(in the rows, 128 means zero)
A single turn carries every row of the set below to another of its rows. Some are shown first; where does it send the rows asked next?
K899: [125 139 113 147 141 109 134 127 141 102  91 142 131 122 128  98 114 133
 135 131 151 104 130 131 121 144  93 131 158  95 158 146  72]
K176: [119 119 166 138 137 147 152 178 118 133 121 168  98 145 134 127 151 126
 105 122 127 162 149 139 173 145 129 129 148 109 130 124 119]
K175: [130 134  99 147 145 100 133 118 128  96  89 143 140 117 129 114 132 129
 137 122 151 102 130 130 140 162  97 148 164 108 149 141  81]
K230: [ 95 117 124 135 130 124 129 110 130 100 139 121 142 131 123 169 125 151
 124 155 125 133 131 113 155 123 159 123 111 127 106 119  84]
K204: [ 89 107 128 131 134 125 141 116 117 108 132 123 139 136 123 174 121 150
 125 156 124 122 139 101 157 133 151 125 122 124 115 118  75]
K457: [117 130 130 123 105 137 120 146 139 130 115 134  94 123 140 106 133 127
 100  86 148 172 113  93 122 118 130 131 181  93 138 145 129]
K394: [167 174 102 129 141 112 118 130 117 113 132 129 124 154 118 145 130 105
 119 103 103 116 147 127  94 116 131 119 118 127 107 158 121]
K907: [ 95  99 140 130 138 133 143 123 120 100 128 124 134 129 126 162 128 141
 135 156 115 120 135 128 147 120 146 108 105 132 108 120  71]
K820: [126 112 171 143 135 147 149 177 109 131 118 167  97 140 138 131 147 119
 104 124 128 156 150 137 174 143 134 128 151 112 132 124 120]
K436: [165 165 113 133 115 124 119 126 120 106 132 126 132 137 131 134 126 108
 127 106 106 102 137 127  88 108 130  98 124 134  96 164 117]
K716: [165 175 109 129 129 114 129 128 109 119 136 127 126 146 125 160 129 114
 119  94 106 113 135 121  95 121 142 108 118 127  94 156 117]
K914: [113 128 135 130 113 137 121 151 130 132 112 128  91 124 141 110 124 121
  98  86 148 175 110  96 124 117 127 132 178  89 138 150 127]
K688: [141 147 103 150 138 105 128 123 127 109  96 137 135 126 132 116 118 137
 136 119 144  99 129 133 134 164  94 149 169  93 156 150  85]
K389: [123  92 141 144  87 148 146 142 108 137 112 136 142 131 135 128 157 112
 100 101 110 135 134 119 127 132 124 142 159 130  80 143 159]
K308: [124  95 147 151  87 146 143 145 105 139 111 137 149 132 138 125 148 110
  99  98 117 136 130 112 127 129 129 141 157 122  78 139 158]

K914 -> K820
K436 -> K899
Where do these go?
K204 -> K716
K389 -> K457
K175 -> K230

A single turn carries every row of the set below to another of its rows. Some are shown first; where does it send the rows asked next?
K259: [106 105 122  81  99 133 109 132 141 129 110 133 129]
K536: [115 149 144 145 145 141 132 157 105 122 163 129 126]
K877: [125 131 102 121 124 135 122 110 109  97  93 103 130]
K909: [115 157 145 138 138 139 129 150 102 125 163 135 135]
K74: [121 149 147 131 139 139 131 159  99 120 161 145 136]
K918: [103  95 115 108 118 131 115 141 150 127 110 108 102]
K245: [143 115 133 153 138 131 142 126 146 155 142 123  96]
K75: [157  91 144 128 135 129 148 148 132 140 138 156 103]
K765: [165 102 145 155 134 101 125 166 119 125 111 134 134]
K237: [137 138 136 132 116 135 133 102 144 166 148 135 126]
K255: [110  88 122  91 114 131 117 150 141 120 107 129 111]
K698: [129 117 103 122 132 132 127 124 107  89  90 106 118]
K118: [164 120 150 129 112 105 116 145 113 133 115 154 165]
K756: [134 114 107 109 127 133 126 128 100  85  90 122 129]
K480: [122 142 147 139 146 137 133 165  99 115 160 140 127]
K115: [ 97 114 114 101 106 133 106 123 151 135 112 111 120]
K362: [148 147 140 150 111 109 111 121 127 149 120 122 162]
K216: [151 115 147 105 114 133 140 122 129 152 143 168 134]
K93: [129 129 107 105 118 133 121 112 102  93  92 121 141]
K829: [150 127 134 174 132 103 118 141 133 141 116 106 130]

K74 -> K480
K829 -> K362
Where do these go?
K245 -> K237
K877 -> K93
K255 -> K918

